(in the rows, 128 means zero)
name the system of each run:
j_583, path 1 (11 x 18):
[[100  88 134 129 136 122  82 153 142  77 118  78 104 108 148 159 160  87]
 [ 95 106 155 142 209 112 114 183 116 143 144 117 125  84  97 131 143 140]
 [ 89 177 131 176 142  57 163 121 106 136 167 101 119 128 123 112 124 151]
 [123 133 175 139 128 100 152  56 162  77 165 151 140 150 104 117 139 139]
 [138 128 182 136  89 171 128 105 116 172 138 200 155 149 101  90 142 141]
 [198 145  83 120  60 143 127 141 126 145 160 148 126 131 153 110 114 142]
 [163 112  85  78 112 150 148 131 172 115  65 132 148 128 144 173 120 145]
 [ 85  83 111 114 107 131  79 153 122 151  60 116 109 143 147 155 132  95]
 [120  98 101 126 181 101  70 177 121 105 145 104  89 104 130 122  91 108]
 [ 96 160 132 146 219 103 156 122 105 129 119 102 138 116 122 142  88 137]
 [ 87 149 161 165 131 109 152  51  94 109 149  99  99 151 132 113 146  95]]
j_186, path 2 (11 x 18):
[[ 91 129 120  95 131 125 119 102 119 158 202 135  77 139 108 106 168 104]
 [120 185 145 118 140 126 165 156 214 132 157 142 161 133 116 139 113 145]
 [167 136 145 191 139 140 153 118 108 115 114  90 152 198 154 156 139 127]
 [155  76 105 116  94  97 122  87 103 103 148 146 120 153  95  68 160 155]
 [117 160 110 105  77 104 107 172 129 148 113 170 174  97 122 129 122 179]
 [144 110 127 160 119 131 141 108 121 164  86  78 146  80 190 158 101 117]
 [127  61 143 129 151 113 118 120 114  76  96 143  62  95 102 115 113 113]
 [ 70 161 111  85 139 121  75 158 103 148 152 161  95 135 122 161 127 116]
 [117 149 131 119 163 149 155  97 193 182 154  95 147 128 152 127  93  95]
 [162 135 164 165 164 156 149 140 145  59 109 125 123 176 105 113 107 110]
 [140 142 101 107 112 146  98 115  62 121 172 140 133 180 108 111 184 132]]
j_842, path 3 (11 x 18):
[[ 96 121 188 163 168 108 156 126 144 119  77 141 163 116 123 172 114 156]
 [106 103 158 154 114 138 108  93  51 150 134 148  86 172 122 132 162 111]
 [133 175 121  92 115 141 149 113 162 126 182 180 115 151  94  87 108 135]
 [151 181 130 150 108 168 153 150 150 153  98 109 189 142 164 167 115 134]
 [189  50 124 142 100 149 123 104 120 108 121 100 110 138 146 118 165 112]
 [119 123 105  95 116 114  91 204 150  98 135 151 112  97  85  91 135 140]
 [102 156  78 122 161 102 107 134 119 162 129  71 154 110 169 146  92 118]
 [129  75 161 154 170  96 162  62 138  94 108 111 116 103 125 129 112 133]
 [ 74 143 178 134 135 140 103 158  81 117 115 184 106 127  85 141 160 131]
 [109 177  93  99 123 137 137  76 107 187 185 133 114 163 139 124 122 115]
 [163 150 166 156 118 138 202 112 195 111 125 138 157 132 128 137 116 144]]
j_106, path 4 (11 x 18):
[[109 147 107  96  95 130  96 116 125 178 202 137  94 101 153 136 138 108]
 [146 128 133 170 138  98 197 148 189 161 134 100 126 112 154 157 104 147]
 [124 119 129 162 136  98 136 119  81  88  96 140 104 214 116 156 135 141]
 [114  83 110  73 127 127 100  94 145 144 156 161 116 156  85  75 142 122]
 [128 163 160 152 131 129 116 155 181 146 132 138 185 103 135  92  62 131]
 [175 119 123 159 129 140 110  89  74  94  93  95 166 134 170 145 110 131]
 [131  95 106  67 131 164 140 130 107 102  86 148  93  79  88 118 168 126]
 [ 89 195 135 115 116 148  91 181 147 143 169 141 103 107 144 150 118  98]
 [151 102 123 167 144 119 148 112 146 169 159  64 132 133 183 169 138 114]
 [120 107 136 154 159 103 189 145 111  99  92 125  99 156  74 119 162 152]
 [ 82 160 124  95 115 109  81 104 116 115 176 155 125 177  96  96 145 123]]
j_510, path 5 (11 x 18):
[[130 164 103 132 100 127 117 108  99  79 178  89  77 123 149 124 155  90]
 [119 126 148  82 151 158 160  93 139 132 138 153 148 107 113 177 197 156]
 [103 144 132 161  44 115 142 149 103 184 110 140 129 166 128 115 159 130]
 [203 103 108 134 109 109 134 108 163  99 191 128 132 144 147 133 132 160]
 [131  99 125 120 153 105 147 135 116 155  70 163 176 120 103 133 105 192]
 [118 116 104 146  85  84  69 129 130 118 115 113 127 152 156  87  67 102]
 [158 107 171 126 189 149 118 105 171  82 146 142 132  84 135 150  80 121]
 [ 85 152 128 134 155 154 133 150  69 166  69 135  99 117 120 134  94 102]
 [116 146  95  94 125 139 115 107 157  98 171  93  76 148 140 121 136  65]
 [112 145 173 113 178 169 164 153 159 134 137 145 146 130  92 167 182 140]
 [124 149  99 159  90 131 132 165  81 181 140  93 125 167 127  89 166 119]]
j_186, path 6 (11 x 18):
[[159 148 158 171 125 134 159  70 125 173 189 122 154 143 141  85 113 130]
 [176 159 122 137 114 123 186 126 116  74 110 164 128 127  97 105 114 173]
 [142 126  92 104  64 142 127 110  81 132  95 142 134 144 153 181 178 152]
 [143  52 123 113  82 122 129 136 180 177 109 136 123  93 139 118 132 131]
 [133 114 108 150 146  96  97 221 133 109 107 114 104 105 138 149  87 133]
 [ 92 112  85 103 193 100  93  97  93 129 128  72 118 129 144 143 123 108]
 [ 63 135 168 109 148 123 110  90 171 114 118 147 142 128  91  83  99 105]
 [136 199 178 166 134 169 105 133 103 130 170 149 143 146 148 134  94 105]
 [179 146 118 120 150 169 195  79 104 143 159 126 111 124 110 103 144 135]
 [132 151 122  98  73 149 171 146 153  86  87 154 122 144  96 134 178 145]
 [155  93 126 137  78 141  99 157 143 161 144 121 147 140 171 179 185 138]]
j_842, path 7 (11 x 18):
[[174 101 101 130  73 160 102 156  86 139  92 132 123  93 140  92 120 123]
 [144 131  74  83 121 124 102 146 150  92 129 116  87  73 146 128  82 106]
 [100  92 125 109 179 118 119 155 169 144  94 103 122  75 148 182 103 123]
 [ 84  83 155 159 182 104 143 126 110 144 128  96  67 131 121 144 142  98]
 [ 82 157 155 121 188 122 133 121 126 112 177 149 106 171  75 123 143 125]
 [101 184 142 129 138 146 163  97 123 167 131 125 189 182 111 123 150 138]
 [165 144 165 164  70 152 159  73 121 108 136 121 161 148 136  96 164 127]
 [186 137 124 113  67 158 106 157 118  98 144 168 153  98 120 109 157 158]
 [154 134  49 100  76 107 119 154 124 150 120 108 133  90 162 135 116 147]
 [139  77 111 134 126  72 115 133 172  90 107 102 101  89 166 159  85 129]
 [ 99  70 149 138 180  97  82 170 113 136 107 151  97 116 120 163 105 138]]
j_583, path 8 (11 x 18):
[[119 134 139 126  86 145 157 140 161  82 100 126 131 179  87  97 186 116]
 [132 123 136 106 113 151  65 172 151 150 165 141 189 154 124 125 175 138]
 [156  97  75 121 117  88 128 145 139 168 126  95 174  89 131  81 116 165]
 [116 125 125 138  98  78 110 109 110  69  66 130 159 100 145 150 109 161]
 [ 90  85 161 104 136 121  79  84 109 143 139 170 101  83 145 170 122 128]
 [134 132 150 158 136 122 153 146 117 153 138 156  63  82 119 101  60 114]
 [158 178 136 162 153 136 172 126 125 107 141 138  97 177 148 186  95 130]
 [115 112 120  91 147 163 161  88 136 149 127 130  91 203  98 130 169  97]
 [126 154 121 122 109 171 103 178 141 119 132 122 136 168 100  60 129  85]
 [172 142  97 124 156 146 104 147 142 132 156  74 202 138 157 131 139 138]
 [116  92  99 115 121 103 148  93 104 126  74  76 166  89 121 107 170 144]]
j_400, path 9 (11 x 18):
[[ 68 149 164 129 133 118 133 148 105 192 111 179 154 120  91 122 131 155]
 [137 128  95 152  78  67 133  74 133 140 159 109 112 153 162  97  89 128]
 [134 103 173 111 153 131 131  77 139  66  88 160 153  96 118 164 117 152]
 [120 118 116 118  97 156  91 153  75 178  90 175 108 162 119 110 102 109]
 [190 109  97 105 122 134 124 116 194  97 173 114 117 118 151 112 100 115]
 [124 140 149 131 188 169 148 178 141 117  68 125 155 118 121 172 115 134]
 [125 108  82 140 128 120 109 158  87 157 150  82  85 181 123  99 159  96]
 [126 153 147 106 161 128 138 117 186  83 191 109 155  94 101 106 163 135]
 [ 82 190 143 160 132 141 150 133  80 184  98 115 160 132 138 144 122 131]
 [147 101 115 149  77  89 143  70 101 109 160  96  85 123 145 110 167 125]
 [109 144 180 102 109 136 114 129 147  91 123 194 151  80 108 155 147 165]]
j_106, path 10 (11 x 18):
[[116 104 133 151 106  74 112 132  81 126 154 166 113 160  84  88 157 169]
 [121 140  98  86 123  80 105 100 155 144 170 153 171 115 121 103  91 171]
 [119 125 136 146  99 103 124 104 145 126  59 133 167 106 165 147  59 140]
 [168  80 142 134 110 145 100 102  84  87  96 162  83 109 142 143 100 124]
 [151 135 105  74 169 182 122 150 137 144 147 164  87 108 115 134  91 113]
 [122 169 111 136 150 156 131 162 172 140 123  77 121 153 162 148  92  72]
 [141  82 167 164 158 154 136 125 134  95 120  76 122 163 126 140 186  95]
 [110 138 146 126 163 153 136 148  84 140 153 137 134 138  58  78 187 137]
 [102 193 103 114 106 105 124 116 137 133 177  88 175 108 128  85 149 133]
 [122 120 153 151  85  97 156  95 143 122  97 110 175  86 153 160 163 161]
 [126 113 134 144  74 101 134 130  59 136 109 184  94 109 117 144 151 171]]
j_63, path 11 (11 x 18):
[[167 104  95 108 142 117 107  88 125 111 138 139 120  98 131  80  48 128]
 [ 88 180 118  95 160 151 165 128 125 103  76 135 112  88 106 139  97 117]
 [111 137 166 145 103 170 134  93 108 149 126 131  70 137 165 166 128  68]
 [164 112 169 163 149 137 160 172 171 142 181 143  86 131 107 108 128 121]
 [129 189  98 142 141 130 139 194 100 139 160 105 143 169 117 144 167 144]
 [147  83 105 122 123 127 122  80 137 118 134  72 158 177 140 128 189 120]
 [105  97 174 137 121  97 102 132 152 108 123 140 191  90  93  89 154 163]
 [137 156  99 121  93 104  91  99  69 132 144 143 158  77 157 118  93 160]
 [142 107  85  91 125 111 183  79 155 104  85 121  96  87 130 131  92 131]
 [ 69 140 168 131 109 121 134 150 133 121  76 169  89 117 121 182 125 119]
 [153 101 137 147 126 139 105 137 124 185 175 161  78 165 161 154  93 108]]
j_510, path 12 (11 x 18):
[[ 50 122 125 100 108  84 103  95 121 118 102 143 125 124  88  75 133 122]
 [125 176 189 161 119 140  88 121 149 100 186 146 145 130 161 157 113 115]
 [166 126 140 149 151 178 187  87  87 180 113 125 123 111 146 140 118 127]
 [124 142  69  82  77 122 155 123 121  97  90 145  81 161  97 104 134 122]
 [133 122 131  89 132 143  80 160 196 129 157 152 171 160 132 175 146 139]
 [139 103 160 190 138 128 158 167 142 201 117 100 149 108 132 101 118 127]
 [158 127  77 148 138  81 134 145  95  56 133  94  88 118 119 101 114 139]
 [ 87 116 122  69 177 118  77  95 119 112 120 138 167 110 113 151 143 147]
 [ 71 150 194 172  84 133 118 109 130 159 123 125 131 113 140 104 120  86]
 [191 149 140 161 130 154 154 111 103  90 173 131  75 124 157 159 126 118]
 [119 115  82  62 147 147 166 105 103 169  90 157 122 138  99 148 147 153]]
j_400, path 13 (11 x 18):
[[110 129 146 133  83 120 138 146 156 207 170 149 109  72 144 117 126 129]
 [127 132 133 167 119  57 166 138 165 112 124 127 104 109 157 173  82 156]
 [ 98  68 123 116 159  85 114 108 105 123  92 163 109 173 107 174 136 158]
 [116 100 137 107 119 125  96 105 157 145 146 175 131 177  90  60 102 119]
 [167 169 127 141 153 150 122  99 148 106 130 129 173 147 152 111  43 123]
 [171 108 104 123 153 177 152 111  69 106  65 106 121 133 132 135 126 119]
 [132 128 108  89  97 175  99 166 128  88 128 122 102 121 104 101 181  93]
 [131 173 136 119 141 167 112 175 168 164 181 104 154  90 153 152 137 114]
 [127 129 134 188 153 101 191 156 119 167 131  72 111 105 142 144 148 135]
 [ 81 126 125 133 123  60 130 133 113  81 138 121 103 141  94 134 188 156]
 [ 71 137 149 102 118 106 102  83 133 175 167 165 166 134 115 126 146 148]]
j_63, path 14 (11 x 18):
[[ 82 132 122 163  92  69 158 119 126 189 142  87 108  99 143 104 133 121]
 [154 140 134 158 126  72 135 115 155  54 159 143 115 152 142 166 107 161]
 [113 103 116 101 157 123 160 111  91 179 106 168 138 149  99 162 159 177]
 [101 128 112 129  56  98 113 115 160 152 110 139 131 187 134  89  99 111]
 [183 123 149 119 156 164 101 148 162  90 112 174 173 136 135 158  87 153]
 [124 115  96 115 137 169 130 150  61 181  66 126 124 116 112  97 124 119]
 [124 134 116 105  97 146  89 130 168  70 133 106  85 127 132 101 118  68]
 [129 130 171 124 198 169 120 154 141 133 154 125 138  67 136 176 136 125]
 [105 139 114 182 128 103 150 123  73 171 147  69  89 126 138  90 132 101]
 [140 147 136 129 141 100 143 104 165  45 189 123 108 150 110 134 156 135]
 [102 139 152 120 143 129 152 110 114 187 141 143 178 119 118 164 182 169]]
j_453, path 15 (11 x 18):
[[120 162 127 116 109 168 126  71 119 183 104 137 142 138 175 156  75  98]
 [179 147 122 145  91 173 166 126 124 113  91 134  91 102 149 118  78 102]
 [163 132 126 114 129 186 105 200 117  82  94 148 117 123 127 170 141 122]
 [138  66  98  90 147 157 113 176 152 148 125  97 115 116 112 122 182 110]
 [113 103 145 149 162  92 129 174 172 105 151  92 141 103  87  73 145 134]
 [101 122 157 160 199  88 111 109  95 130 161 105 170 147 116 135 155 155]
 [ 95 141 122 115 123 100 155  28  87 143 152 123 127 125 118  98 147 134]
 [ 99 211 155 139  72 122 156  88 137 115 141 150 132 104 149 143 108 133]
 [173 138 129 147  81 155 154 125 119 167 122 154 115 136 181 193 122 141]
 [176 106  86 111  70 134 132 164 133 109 107 167  78 151 119 121 126 138]
 [128 105 100  93 127 128  62 203 179 109 117 140 141 151 125 145 119 129]]
j_453, path 16 (11 x 18):
[[195  99 119 134  90 157 126  95 129 131 130 161 143 208 139 117 118 133]
 [138 154  86  99  84 146  81 159 123 125 100 148 161 146 116  71  92 124]
 [143 104  97 113 137 130  84 149 142 127  86  86 168  82 171 143  84 118]
 [133  56 163 150 144 130 122 121  98 104  72 124 112  70 116 109 127 123]
 [ 73 140 155 129 165 132  91 155  79 114 153 132  78  90 101 131 156 101]
 [105 139 128 101 189 129 171 118 156 163 183 111 102  93 121 155 146 124]
 [118 153 160 164 139 110 216 113 160 117 133 124 113 167  99 127 151 137]
 [152 165 138 146 105 136 117 106 118 116 183 136 147 211 138 143 164 131]
 [162 146  79  87  77 141 133 105 141 169 140 150 180 148 129  92 126 154]
 [134 137  96 143  66  92 117 152 140 112  65 109 170 114 156 119  91 148]
 [157  60 140 143 111 119  63 122  96 101 103 143 133  99 164 156 113 138]]

runs to name:
path 17 (2 x 18):
[[100 115 178 124 145 159 142  85 122  73 107 113 108  93 120 161 181 103]
 [105 161 154 143  93 155 106 167  84 168 164 177  87 136 118 123 144 113]]
 | j_400
path 18 (2 x 18):
[[100 104 138 115 102 132 112  78  97 125  83 107 160  64 121  78 146 118]
 [135 166 161 134 103 136 135 127 102 101 149 158 115  28 133 131 127 143]]
 | j_106
path 19 (2 x 18):
[[161 134  83 123 159 145 105 125  99 154 111 128 171 197 130 105  76 133]
 [175 103 110 109 144 167 140  98 140  83 106  85 151 125 114  71 136 106]]
 | j_400
path 20 (2 x 18):
[[151 174 116  97 117 149 138 157 101 105 144 164 159  96  83 101 165 173]
 [102 170  79  92  72 119  99 140 134 152 125 106 161 111 163 159 146 135]]
 | j_106
path 21 (2 x 18):
[[138 134  93  96  98 165 124 141 170 138 107 124 132 167 114  61 105  88]
 [163 146 134 120 159 161 121 202 189  90 133 116 158 102 122 140 125 132]]
 | j_510
path 22 (2 x 18):
[[117 164 149 125 142 138 148 108 121  52 103 148 126 130  75  76 108 126]
 [129 180  91  87 118 178  96  91  80 142 131 130 142 157 152 152 122 106]]
 | j_400
path 23 (2 x 18):
[[172  53 126 108 154 139 154 117 126 136  93 150 143 150 107 154 163 172]
 [115 118 116 124  88 119  91 186 156 117  96 142 152 167  94  69 128 122]]
 | j_400
path 24 (2 x 18):
[[154  58 114 114 177  95  83 153 164 111 167 124 136 159 123 146 139 154]
 [102 127 131 123 182 122 140 157 146 158 106 134 175 140  72  72 102 142]]
 | j_400
path 25 (2 x 18):
[[152  74 104 123 108 111 124 125  92 179 132 142 145 127  96  56 143 159]
 [120 173  82  83  92 105 104 143 164  70 113 127 159 114 124 111 105 139]]
 | j_63
path 26 (2 x 18):
[[182 101 136 132  98 171 138  91 110 105 121 100 164  86 130  90 174 132]
 [120 126 129 113  80 106 132 157 134 101 124 125 126  30 117 106 167 149]]
 | j_63
path 27 (2 x 18):
[[141 158 197 172 141 167 108 117  76  76 139 150 123 101 137 147 125 116]
 [163 150  83 101 101 154 155 142  73 165 151 159  88 116 117 134 156 150]]
 | j_400
path 28 (2 x 18):
[[100 192  76 115 118 113 130 156  96  73 129  98  96 147 111 121 147 117]
 [ 93 138 148  95 173 142 117 105 202 118 157  97 167 125 127 141 144 109]]
 | j_583
path 29 (2 x 18):
[[165 116 170 175 163 174 156 123 151 144 135 115 123 159 121  81  94  91]
 [173 171 122 134 156 177 141 126 103  81 128 111 163 179 100  89 143 122]]
 | j_106
path 30 (2 x 18):
[[140 146 119  88  97 163 118 131 202 153 125 136 158 128 174 179 108 118]
 [171  60 148 175 127 138 146 162 153 171 124  96 111 111 155 135 141 112]]
 | j_842
path 31 (2 x 18):
[[101  78 148 110  95 152 108 107 119 117  40 155 129 133 111 110 131 106]
 [104 152 144 116 110 157  78 134 131 159 174 141  96  88 137  93 100  78]]
 | j_842
path 32 (2 x 18):
[[127 141 132  71 112 161 123  36 136 116 140 148 148 105 121  89 122 115]
 [122 185 166 139  79 176 146 155 149 123  85 166 142 125 141 163 112 124]]
 | j_510
